In the data rows, 128 means zero.
Here are some rows, each followed by its group. Groups can overlap.
[159 200 114 119 142 166 171  73  88 102 106  66 125 159 120 122 125 127
 106 167 146  82 138  94 122 114  81  87 112 153  91 113 110 115 145 132
 117 123  68 131 141  97 172 181 108  86 125 115] Z951
[136 111 143  98 178 135  76 148 121 146 110 165 115 139 140 134 125 103
 158 100 115 132 151 181 193 120 128 100 169 174 148 150 141 114 151 155
 170 137 163 151 162  51 144 143 103 110 139 106] Z702
[169 105 132 148 116 129 123 149 131  83 122 152 160 158 168 162 114 104
 164  98 125 148 137 159 161 181 152 142 136 116 146 167 130 143 114 129
  86 166  98 121 138 170 111 122 171 165 154 144] Z163
[145 131 126  97 129 112 122 102 121  68 137 106 146 104 157 188  90 151
 156 121 189 126 133  92 151 184 161 143  84 132 118 153 104 160 103 151
  76 156  78  90  74 158  94 120 139 143 144 122] Z94
[142 183 106 129 143 160 155  53  82 101  87  62 131 138 105  91 107 125
 100 158 139  81 117  73 107 108  64  81 117 129  63 105 100 104 127 121
 116 110  46 123 139 105 161 164 116  82 107 103] Z951
[140 165 160  88 208 128  74 149 121 153 124 158 104 114 153 169 104 156
 163 145 162 118 153 131 159 131 140 125 153 214 149 154 133 163 144 171
 153 150 140 111 133  92 150 153 101  97 122 105] Z702
[112 141 139 165  94 145 160 146 114 142 140 113 117 155 107  71 157 104
 103  90  88 176 134 177 113 149 111 162 135 107 142 122 129 131 110  97
 155 159 159 158 143 138 131 144 135 136  66 150] Z163
[123 173 174 181 101 164 172 166 118 167 168 127 113 182 129  83 177  98
 121 105  92 162 112 196 113 149 143 168 165 142 152 159 146 128 138 106
 187 195 202 181 141 123 156 172 119 153  85 180] Z951
[110 141 116 124 119 126 130 130  85 117 139  92 119 130 134 133 108 137
  91 123 114 143 120 119 106 137  89 175 115 122 141  87 112 110 110  72
 107 126 148 106  93 106  98 114 111 121  68 117] Z163
[ 80  78 149 128 110 106 107 162 167 182 139 148 103 147 119 103 121 107
 108 128  99 170 107 116 109 131 145 138 184  88 155 148 166 117 157 178
 152 118 154 136 144 136 165 114 178 169 167 151] Z465
[ 86  86 153 135 115 108 127 171 170 179 144 155 112 165 143 105 113 131
 110 142 100 164  96 128 109 140 156 136 191  93 169 159 165 129 159 181
 158 125 168 145 152 131 169 113 186 174 174 151] Z465
[140 112 137 122  99 121 144 112 147  97 125 144 137 131 134 138 114 113
 160  82 137 139 102 154 151 155 163 122  97 106 128 170 119 132 104 141
 111 153 110 129 110 151 112 115 155 159 156 149] Z94
[118 141 135  82 173 127  85 153 101 129 121 162 105  93 139 135 103 181
 155 150 152  97 142 129 155 106 122 128 147 211 137 118 106 144 132 155
 143 103 130  95 126  67 146 121  87  85 117  99] Z702
[119 151 138 143 130 146 145 131  93 135 155  96 142 149 153 140 128 142
 103 143 135 163 159 145 142 160 100 190 124 143 162  93 121 129 121  80
 119 148 141 131 104 100 120 130 125 139  74 133] Z163
[ 83  92 178 170 142 124  95 158 178 210 180 171 131 162 142  96 134 121
 111 145 105 188 118 134 124 159 138 152 187  94 165 150 153 137 153 154
 115 156 116 131 162 158 157  88 186 176 159 160] Z163
[144 124 127 111 106 108 147  97 123  65 139 124 170 119 156 194  81 151
 144 129 181 112 114 107 157 132 141 139  96 132 100 133 102 156 132 120
  84 124  94  79  89 136  88 113 133 137 156 133] Z94
[121 108 135 100 158 125  81 153 120 158  95 172  88 117 126 122 126  93
 166  90 101 112 138 170 157 115 121  84 168 163 142 151 130 109 142 149
 160 129 158 148 157  62 140 136 101 102 131  89] Z702
[123 141 152 198 171  89 137 132 124 143 198 144 155  73 167 129 189 143
 108 135  97 102 194 137  94  53 204 153 115 118 123 133 201 145 159 110
 198 157 121 138 183 182  95 166  74 182 137 163] Z951
[183  98  91  95 129 174 130 148 168 104 109 131 164 129 119 162 160 146
 159 183 167 117 160 131 177 149 122 137  96 131 146  31  89  84 121  72
  89  76 137 170  65  99  53  64 116  93 140  99] Z709
[ 98 130 118 149 138  70 133  88  83 142 165 121 125  52 125 127 149 179
  89 141  84  62 131 104 110  65 141 119  61  90 131 122 127 165 105 100
 121 101 103  87 138 126  90 125 115 155 122 159] Z896
[129 137 153 105 159 134  76 152 128 160  92 170  71 123 111 109 115 112
 160  89  96 118 109 175 130 108 137  82 165 161 136 161 136 121 134 161
 145 143 165 126 157 101 158 136 103  96 115 116] Z702
[137 174 105 174 133 171 170 115 111 113 115  67 126 153 145 114 144  79
 126 115 122 105 174  85  43  85 104  81 147 151  42  99 140  96 181 121
 166 139  78 153 194 147 159 179  64  95 117 112] Z951
[107 153 125 146 121 125 141 126  89 120 150  91 146 147 134 126 131 138
  98 135 127 156 139 130 122 151  99 177 119 140 148  97  97 142 117  77
 121 144 138 107 108 123 117 130 122 131  64 133] Z163
[ 53  84 142 145 105  79  98 180 167 135 154 122 130 119 149 132 121 110
 112 146 143 172 162  78  68 103 172 163 180 115 116 124 173 133 169 164
 157 137 125 121 155 186 164 139 108 166 136 142] Z465
[161 104 145 140 112 136 158 128 149  87 141 155 166 151 161 166 123 102
 169  96 159 155 132 159 169 158 159 135 132 125 121 167 141 128 129 142
 132 163 126 137 131 149 107 138 160 168 176 147] Z94
[154 137 131 100 136 115 150 105 124  67 143 115 164 110 166 192 102 151
 149 137 196 126 132 106 168 165 164 149  86 138 133 151 115 153 108 147
  83 161  84  93  79 148  96 138 136 148 151 146] Z94
[178 102 101 107 121 161 148 161 178  96 103 147 163 122 108 173 159 147
 169 189 183 140 153 140 171 159 154 139 117 142 147  79 121 109 128 108
 119  83 156 164  88 138 108 115 131  87 133  92] Z465
[155 134 139 156 127 119 145 150 122  92 138 141 181 134 161 183  91 187
 179 145 171 127 136 102 140 163 153 174 115 154 118 172 114 190 135 150
  97 155 115  96 115 172 119 131 174 151 154 162] Z896
[145  95 117 110 113 114 143 123 148  65 111 121 132 131 158 153 107  91
 159  71 149 144 105 128 144 166 163 119  92 101 131 167 116 132 107 149
 115 151 114 135 103 137  97 133 150 161 152 130] Z94
[134 139 158 123 150 140  84 162 141 177  99 184  88 115  97 117 129 118
 167  99 110 144 118 175 140 130 129 101 176 170 143 170 147 142 142 174
 162 146 165 138 164 115 162 150 117 115 122 127] Z702
[ 80  77 147 144 116  96 123 180 181 155 148 136 121 109 163 149 115 124
 108 138 126 173 141  81  54  91 167 156 181 122 112 123 171  99 193 166
 176 113 151 141 146 144 150 134 105 168 167 130] Z465
[ 70  87 133 112 108  78  83 135 137 146 134 121 109 123 117 141  74 144
  86 161 127 127  94  83 103 111 115 155 162 104 124 106 135 118 143 151
 105  88 124  84  95 115 127  88 154 146 155 112] Z465
[142 136 175 129 185 133  93 159 139 146 142 179 118 116 157 167 130 193
 164 161 154 126 139 146 150 146 117 143 172 192 158 130 133 177 156 160
 126 146 156 110 158 137 162 137 118  98 113 103] Z163
[144 180  95 147 115 188 167  96 105 129  87  84 108 175  97  53 149  76
 122 104 102 108 120 125 105 120  86  66 133 122  96 136 126 106 133 134
 139 139  88 175 177 122 183 184 130 101 118 131] Z951
[130 100 123  95 171 131  81 140 120 140 101 166 104 107 120 112 139 102
 154 104 110 129 140 153 167 118 125  99 167 171 145 146 129 112 133 156
 165 124 157 151 149  74 136 157 107 110 125  99] Z702
[141 147 149 169 163  80 144  92  99 146 194 134 158  88 148 168 151 194
  90 176 124  96 175 126 163  87 143 140  82 116 146 139 166 189 126 110
 136 136 122  89 165 146 119 137 140 166 144 173] Z896
[122 127 115 136 157  66 112  69  89 143 169 135 136  66 123 144 123 185
  64 147  84  77 134 109 133  70 109 129  81  81 130 104 127 137  97  82
  89  85  95  69 132 131  68  95 127 140 134 135] Z163
[128 149 170 147 192 145  90 202 135 149 132 163 112 105 158 165 151 143
 179 124 150 149 202 142 121 101 171 143 172 203 125 137 174 139 190 170
 208 170 155 132 183 141 166 167  51 119 116 122] Z702
[ 84 143 108 130  84 113 127 124  78 107 121  85 120 129 121  97 111 128
  88 118 110 134 109 111  82 132  88 172 109 116 124  84  99 131  88  68
 104 125 137 101  89 111 107 111 106 109  49 107] Z163
[114 142 131  73 154 116  49 122  87 130  99 134  73  86  94 138  87 152
 132 126 125  86 107 124 131  97  97 106 127 176 119 124  92 110 111 139
 114 118 116  66 115  80 136 100  76  67 105  84] Z702
[ 60  78 126  89 105  77  99 131 132 130 146 123 133 135 138 123  88 149
  69 175 119 113  93  79 121  79 109 153 159  99 114  85 125 113 151 130
 113  57 131  84 102  98 130  95 144 141 158 123] Z465
[141 128  79 100 107 150 120 128 151 116  91 130 159 113  88 143 143 139
 156 160 165 121 134 115 130 121 136 108 100 128 104  78 108 104  96  88
  92  78 113 139  53 136  99  77 115  74 112  92] Z702
[149 111 109 123 126 127 136 142 116  84 103 136 159 151 170 148  95  87
 168  80 120 138 128 147 162 132 161 126 114 122 122 163 114 118 129 138
 119 127 109 143  98 104  91 130 158 171 175 141] Z702
[147 173 104 150 108 178 176  76 111 136  98  88 115 170  87  54 144  81
 110 109  99  99 107 125  92 104  72  61 143 125  68 139 129 101 136 129
 153 121  87 168 178 126 186 176 119  93 122 131] Z951
[144 123 117 100 121 109 123  99 118  78 128 108 154 111 150 180  93 150
 146 116 176 118 111  93 141 166 154 151  82 129 109 144 105 139 101 138
  84 139  93  83  75 157  83 102 138 132 148 124] Z94
[150 141 165 116 190 141  89 167 132 175 118 172  87 141 121 138 128 119
 178  94 113 132 141 184 173 141 135  99 167 181 158 167 144 133 158 168
 174 157 161 139 169  94 162 127 112 115 141 115] Z702
[152 171  95 169 129 178 180  96 137 146  84 106 134 184 106  88 147  95
 127  93 122 150 128 119  93 142  64  70 150 121 102 148 128 142 137 135
 131 115  95 176 199 160 188 171 165 109 123 122] Z163
[101 146 145 187  93 138 142 174 115 131 141  97 117 133 146 109 154 102
 116 100 108 177 169 139  46 107 134 176 132 127 122 101 132 110 133  81
 164 176 139 132 146 164 134 144  67 147  51 122] Z163
[ 79 101 150 123 111  89 110 151 149 152 168 142 146 144 150 140  97 174
  93 189 156 149 125  83 114 133 129 181 190 120 132 123 154 155 155 172
 131 105 142  98 125 138 162 107 173 150 164 139] Z465
[ 75 132 166 136 109  92 117 177 163 178 157 152 126 155 148 140  98 182
 107 188 154 158  99  99  91 132 140 181 195 132 135 134 152 174 155 177
 135 124 151  97 126 171 185 118 190 158 156 154] Z465
[118 167 140 155 117 143 158 129 106 146 130 118 125 155 109  99 150  89
 117  96 107 185 133 175 139 140 124 158 136 139 155 149 145 127 129  95
 166 166 174 159 124 112 156 177 145 150  81 162] Z702
[122 144 150 174  99 145 137 142 110 142 134 117 109 163 113  82 155  91
 104  94  92 179 136 178 118 163 102 164 131 109 163 131 130 122 112  82
 135 176 159 140 140 131 144 134 141 144  60 143] Z163
[134  83 110 111  97 110 137  99 141  59 103 128 139 118 143 135  95  84
 142  64 129 122  85 126 132 133 154 104  91  92  90 159 118 105  99 134
 111 122 117 130 102 128  86 119 133 143 149 119] Z94
[134  92 117  94 108 126 130  99 135  59 113 116 132 109 128 125 108  94
 152  69 138 132 100 126 146 161 163 107  72  87 126 172 118 124  95 141
 101 152  96 123 103 147  91 115 133 153 147 139] Z94
[137  89 117 123 111 129 145 124 138  83 134 134 169 149 149 131 130  92
 163  81 142 151 126 141 164 165 161 139 107  96 122 156 126 126 108 139
 113 145 116 133 121 162 107 121 161 163 159 136] Z94
[ 78  98 143  96 119  79  78 109 137 129 133 110 105 101 118 137  79 153
  83 181 145 142  86  64 116 132 129 146 155 104 124 120 152 135 135 162
 101 104 103  74 103 138 144 110 143 138 137 136] Z465
[ 71  65 126 115  99  95  96 149 157 159 145 129 108 140 109  79 123 107
  94 137  98 170 105 107 119 142 136 135 171  88 145 137 154 119 136 167
 134 117 133 132 137 136 155 119 174 165 154 143] Z465
[150 182  95 127 138 162 164  64  86 111 105  66 136 152 124 116 110 130
 104 152 145  83 124  70 109 116  70  89 134 164  74 116 115 119 143 131
 130 105  68 131 156  98 155 176 122  80 123 113] Z951
[136 144 138  90 195 117  89 145 102 134 129 153 121 113 158 157 108 171
 151 149 145 102 147 133 173 107 118 113 148 199 136 119 112 127 149 155
 151 105 161 102 130  57 126 131  95  90 133 100] Z702
[172 129 120 113  93 181 115 157 174 128 120 141 155 140 102 145 168 139
 161 185 178 115 168 132 148 163 129 140 109 149 130  51  96 112 117  90
  76 127 127 137  94 167 101  59 115  80 121 121] Z709
[126 103 102  79  93  93 111  97 103  49  99  93 135 101 130 166  76 123
 137 102 157  95  94  82 115 130 128 122  71 104  89 125  75 125  80 114
  44 118  72  66  60 140  74  88 131 130 136  99] Z94
[ 74  89 161 116 102 114  99 156 162 163 124 144  97 159 126  89 115 103
  96 137  91 162  95 133 108 128 149 131 168  82 144 148 162  94 133 163
 145 133 145 122 139 134 169 102 170 168 168 143] Z465
[141 130 158 195 154 106 151 117 128 166 172 169 144  96 125 115 180 161
  96 127  63  98 159 179 168  67 158 123  88  80 163 155 181 152 121 105
 168 141 144 137 195 133 129 136 162 186 151 196] Z896
[185  94 110 134 127 191 151 182 204 127 106 163 157 173 135 123 199  89
 177 135 150 152 177 180 191 177 160 132 120 126 172  80 120  94 142 108
 129 117 164 230 116 126  93  91 145 126 151 123] Z709
[153 102 127 135 111 131 160 139 159  95 127 146 153 148 162 154 127 100
 168  82 143 151 123 143 151 166 170 135 110 121 124 175 140 127 123 153
 129 161 135 145 112 155 105 141 162 164 167 136] Z94
[ 60  83 134 107 110  76  88 128 126 153 154 120 124 118 133 129  72 146
  78 172 126 123  92  77 101 107 125 142 164  91 104 117 137 134 153 150
 114  92 120  77 114 120 134  72 139 134 156 127] Z465
[ 70  77 144 136 101 107  84 169 151 178 150 130 103 146  98  82 133  87
 107 121  97 171 105 119  90 145 139 135 183  82 143 154 157 128 148 167
 140 141 144 122 155 170 169 101 171 171 158 150] Z465
[ 70 122 155 136 118 110 133 176 157 181 175 152 146 147 149 135 111 171
 101 188 148 147 100  97 105 122 146 174 197 134 137 134 155 173 169 171
 143 113 147 101 132 149 179 113 171 156 170 165] Z465
[166 109  99  98 102 166 140 149 170 105 128 134 170 141 132 150 173 146
 158 174 163 106 164 144 162 132 125 137 105 153 132  36  88 106 124  86
  91  91 139 160  86 111  82  72 108  85 145 103] Z709
[ 86 102 148 118 124  95 103 155 153 168 159 128 133 133 129 147 107 168
 101 183 147 166 118  84 101 151 133 169 187 114 154 132 146 135 158 176
 123 119 128  92 116 153 163 117 174 167 168 150] Z465
[146 156 182 134 175 142  77 158 136 155 117 187  81 126 115 121 122 125
 167 108 130 150 129 174 159 140 147  99 168 175 136 182 172 149 150 184
 171 158 174 131 174 115 171 157 115  96 114 124] Z702
[158 188 122 147 138 186 170  85 120 124 106  79 114 181 102  65 143  81
 127 120 109 118 124 121 104 137  93  63 132 126  96 155 135 112 132 146
 148 155  77 168 185 134 180 184 133 101 119 141] Z951
[182 198 117 161 138 203 222 123 143 166  88 100 135 197 114 126 185  95
 140 119 128 171 156 153 132 145 101  82 162 147 131 161 148 128 166 167
 182 147 125 201 211 159 237 231 166 144 151 141] Z465
[132 165  69  98 131 154 148  50  79  95  88  46 115 130 110  94 105 101
 101 135 130  71 117  63 104 109  57  81  99 140  68  89  76  93 131 121
 104  93  35 134 128  72 123 163  93  86 115  88] Z951
[102 147 122 136 105 122 136 129  86 120 150  86 120 146 139 128 121 131
  95 119 118 134 137 131 100 135  86 174 122 130 144  88  92 143 104  74
 114 136 148 102  97 115 105 112 117 118  62 115] Z163
[165 204 109 139 152 173 180  65 113 117 107  80 139 159 133 124 109 136
 113 162 155 103 132  86 120 122  75  91 135 169  86 123 112 128 155 135
 121 116  69 141 148 103 165 187 133  93 129 117] Z951
[125 125 149 110 153 131  68 147 123 150  97 168  72 106  93 105 120 112
 159  87  98 127 116 161 142 108 122  91 152 154 121 160 140 123 129 153
 154 139 160 127 154  98 150 126  96  89 115 117] Z702
[127 160 123 149 177  85 135  91  91 172 177 149 172  92 145 168 148 183
  91 166 107 101 168 137 163  59 139 143 110 130 145 130 145 144 121  98
 148  84 109  98 127 112 104 150 142 180 167 164] Z702
[ 95 135 112 144  99 118 144 114  80 118 134 100 137 141 135 118 107 138
  78 122 105 126 105 128  99  97  68 169 125 116 125  78  86 112  99  56
 103 104 155 103 104  94  99 104 109 109  67 109] Z163
[136 167  87 117 128 153 158  62  86  97  83  59 119 156 111 111  88 102
 100 129 128  69 107  67  90 107  57  79 118 139  52 101  86  90 136 118
 109  83  72 129 123  71 125 157 112  74 123  65] Z951
[145 180  84 134 139 175 174  90  93 136 108  72 150 181 122 115 132 113
 111 158 127  88 134  92 114 113  59  97 144 155  80  98  94  88 149 122
 129  98  76 144 146 104 143 157 133 100 139 105] Z951
[165 105  94 129 107 169 142 145 167 122 151 149 186 117  96 127 181 153
 158 187 169 103 143 133 149 157 130 145 134 139 122  70 112 113 136  80
 102  98 133 159  82 159  94  85 119  77 122 108] Z951
[188 130 120 112 137 195 145 155 190 132 126 154 181 136 124 166 177 164
 167 188 180 137 155 133 170 162 141 150 107 157 138  64 120 108 129 111
 108 101 157 180  89 146  97  84 132  91 152 124] Z709
[ 60  92 138 111 124  82  89 144 145 160 140 125 112 132 137 126  89 144
 100 168 143 150 100  59  92 149 137 153 166 105 135 132 131 134 148 174
 123 109 119 102 109 139 145 114 161 156 153 122] Z465
[100 112 118 155  80 119 140 133 104 118 114  95 100 151 115  89 136  68
  93  68  75 161 113 157  91 141  92 141 121 100 139 113 121 101  94  71
 130 142 164 141 118 113 103 127 127 128  62 109] Z163
[ 80  96 165 130 107 107  89 155 170 169 158 144  91 141  89  84 115 114
 103 137 102 181  96 125 109 148 152 133 172  81 149 158 173 122 140 175
 142 145 135 122 148 158 179 103 166 160 160 159] Z465
[116 119 140  85 148 110  51 122 112 139  82 151  54  89  78  75  98 102
 150  80  92 115  93 156 123  97 122  67 132 141 130 152 121 108 113 145
 141 131 142 113 141  93 136 126  83  89  90  98] Z702
[139 172  85 112 130 151 166  64  89 113  84  58 114 155 119 114 101 113
 110 141 133  72 116  69  85 113  57  84 119 141  72 108  89  94 134 127
 114  96  70 131 131  78 141 160 111  84 123  82] Z951
[132 112 137 170 144 100 112 103 101 160 163 136 134  80  86 100 191 124
  97 118  57 115 153 155 159  91 143 109  80  78 157 145 163 144 111 102
 140 146 117 130 186 157 112 136 133 189 135 189] Z896
[123 138 153 158 159  89 117  86 118 143 180 147 104  74  89  73 158 125
  87 112  62  84 112 145 119  89 173 102  83  80 146 168 174 152  93 112
 147 142 121 133 158 152  94 147 116 162 126 172] Z951
Which 3 groups are nearest to each row below, nearest first, going by the distance to the group's nearest row?
[119 150 129 150 124 130 163 133  96 126 148 107 164 154 170 152 144 145
  99 144 133 161 149 141 140 150 100 195 136 147 158  98 108 145 130  88
 137 129 165 137 102 103 134 152 125 141  80 129] Z163 Z702 Z951
[137 126 130 116 119 107 141 119 129  77 122 134 156 120 169 183  86 162
 160 121 185 126 123  96 131 165 165 166 109 137 107 153 107 154 110 152
  90 141 111  87  78 158  85 110 151 138 158 122] Z94 Z896 Z163
Which 4 groups are nearest to each row below, nearest first, going by the average distance to the group's rows?
[ 42  85 139 115 116  76  99 117 161 171 180 121 121  98 130 114  97 150
  89 162 165 135 104  50  87 135 131 142 154  97 126 122 130 165 130 166
  90 115 104  85  98 155 140  99 153 141 140 142] Z465 Z94 Z163 Z896
[105  92 109 148  90 108 148 148 144  62 132 116 160  83 158 159 123  92
 167  79 172 141 153 100  58 105 180 148 114 127  50 129 113 138 134 126
 136 140  93 124 124 209 101 137  83 149 130 127] Z94 Z163 Z465 Z896
[ 65  93 122 104  92  77  84 136 140 149 164 109 132 108 111 119  80 157
  84 178 138 137 102  66  93 122 112 162 166  98 122 110 141 143 143 144
  93  94 115  72 119 152 142  96 154 142 141 137] Z465 Z163 Z94 Z896
[129 150 137 149 189  83 115  90 106 153 183 137 133  79 141 162 142 185
  94 155 117 112 154 112 136 121 143 148  83  99 163 134 165 168 102 119
 120 128 103  93 147 174  85 129 146 157 135 156] Z896 Z94 Z163 Z465
[191 103 124 134 130 203 147 172 212 138 112 160 153 156 110 126 201  98
 181 141 152 162 154 165 181 179 153 125 117 130 164  92 138 106 136 117
 138 132 171 221 122 159 109  97 139 118 141 142] Z709 Z94 Z702 Z163
[ 88  84 157 126 122 100 106 145 169 166 150 144 109 147 126 107 119 104
 105 143 106 170 104 125 136 145 142 137 190  92 153 151 171 121 155 171
 156 120 152 139 145 132 163 118 175 176 169 153] Z465 Z702 Z163 Z94
[118 114 114 106 151 126  72 157 104 155  95 159  64 116 105  87 116 101
 157  80  80 108 102 158 124  91 106  82 152 146 123 142 109 103 123 141
 157 120 163 124 146  71 133 103  92 101 116  92] Z702 Z163 Z465 Z951
[137 181 103 124 111 169 145  67 108 117  70  73  75 153  70  62 114  72
 114  87  87  87  84 112  58 115  85  32 106 107  76 145 113  93 118 128
 118 143  78 158 158 111 162 155 102  89 115 116] Z951 Z163 Z702 Z94
[141  80 111  99  87 107 122 100 124  64 112 108 127 114 130 130 110  69
 142  61 127 124 103 130 142 140 147  92  88  85 109 155 108 117  96 124
  85 139  98 119 105 142  84 111 125 146 148 129] Z94 Z163 Z702 Z896
[138 106 102  90 110 102 143 103 116  63 124 116 156 109 166 181  85 142
 145 115 166 105 112  98 138 133 140 144  89 116 107 133  87 127 113 129
  86 118  87  89  71 120  73 101 122 138 160 117] Z94 Z709 Z163 Z896
[ 67  97 134  85 120  87  76 127 134 143 137 114 102 104 125 130  74 138
  89 181 135 138  90  72 103 127 139 148 154  93 126 130 137 106 134 165
 106 101 102  86  95 117 136  97 132 142 147 123] Z465 Z94 Z163 Z702
Which 3 groups are nearest to each row below, nearest first, going by the average distance to the group's rows?
[178 134 128 106 126 183 111 143 173 115 101 128 137 130 103 145 161 142
 158 199 184 127 154 141 171 160 145 138  84 145 154  49 101  81 115  93
  82 128 114 161  71 139  88  70 118  93 122 115] Z709 Z94 Z163
[ 85  79 157 120 119  95 108 155 168 163 140 149 111 146 135 117 116 100
 107 128 101 175  92 126 111 138 151 125 178  89 151 162 165 114 155 175
 149 123 157 145 141 125 154 127 173 173 169 141] Z465 Z702 Z94
[161 142 138 116 131 118 150 122 137  75 149 134 166 133 180 218  93 161
 159 133 195 125 131 108 152 171 166 162 107 143 127 167 122 163 126 152
  98 149 119 103  92 160 100 128 157 147 167 140] Z94 Z896 Z709
[102 142 118 137  95 116 151 121  94 119 130 108 136 138 130 132 115 151
  80 121 114 133 112 129  95 113  79 177 122 117 131  91  96 116 106  64
 104 113 158 107  89 103 102 132 123 122  61 100] Z163 Z94 Z951
[155  99 127 124 118 126 146 123 158  73 135 133 155 135 148 150 133 104
 158  87 153 148 127 130 166 157 168 119  94 109 131 171 126 147 104 150
 116 161 115 134 115 157 112 146 162 173 157 149] Z94 Z896 Z163
[122 139 134 138 132 136 144 133  90 135 162  96 147 144 143 138 130 137
 105 142 132 157 158 138 146 158  90 188 126 142 164  93 113 124 128  85
 129 146 146 114 106  99 107 127 130 143  84 123] Z163 Z94 Z709
[102 177 134 154 100 126 151 130 103 131 137 111 115 132 143 118 114 148
 104 118 128 161 104 122  73 147 106 174 116 141 127 125 113 155 112  94
 125 149 152 117 106 150 134 147 123 118  52 134] Z163 Z94 Z465
[146 119 124  98 115 109 136 100 116  70 143 119 172 122 172 197  95 141
 140 123 171 104 130 108 161 142 149 143  90 137 113 128 111 126 117 130
  95 130 101  91  83 127  85  98 139 149 166 125] Z94 Z709 Z896
[ 94 154 115 131  80 104 126 106  79 113 124  92  94 123 120 111 105 138
  81 115 110 139  95 108  68 139  90 161 106 125 115 110  96 152  87  79
 105 137 140  86  99 134 121 122 111 109  40 114] Z163 Z94 Z951
Which 4 groups are nearest to each row below, nearest first, going by the distance to the group's nearest row?
[109 111 109 139  83 119 139 132 100 107 122  96  88 154 126  73 115  82
  89  67  74 148 102 156  92 132  96 139 114  93 150 107 122 112  86  74
 125 142 159 139 119  96 111 128 124 124  62 120] Z163 Z702 Z94 Z465
[145 184 152 164 169 112 153 119 122 185 201 151 160  91 162 160 181 194
 100 169 125 109 166 129 142  95 148 157 108 134 155 119 144 178 132 131
 147 125 133 119 158 155 110 155 132 185 165 197] Z896 Z702 Z951 Z465
Which 4 groups are nearest to each row below, nearest first, going by the distance to the centre of the group?
[144 111 140  99 148 142  97 170 128 150  96 164  72 113  97 112 142 115
 160 111  84 119 124 188 161 119 133  94 161 162 163 138 141 102 146 176
 183 129 179 144 186 106 165 135  86 115 123 107] Z702 Z163 Z465 Z951
Which 3 groups are nearest to each row below, nearest first, going by the distance to the centre of the group?
[128 104 120 170 146  84 144  86 110 156 155 142 141  78 117 112 168 126
  91 110  52  85 143 156 154  57 148  94  73  72 155 151 161 139 121  95
 143 121 130 140 178 108  95 141 132 174 148 169] Z896 Z163 Z702
[156 113 156 140  97 134 150 114 155  96 130 151 156 139 145 165 124 102
 158  88 150 158 125 162 161 164 157 135 122 116 114 186 137 146 126 138
 115 175 119 132 127 171 119 138 162 164 160 138] Z94 Z163 Z896
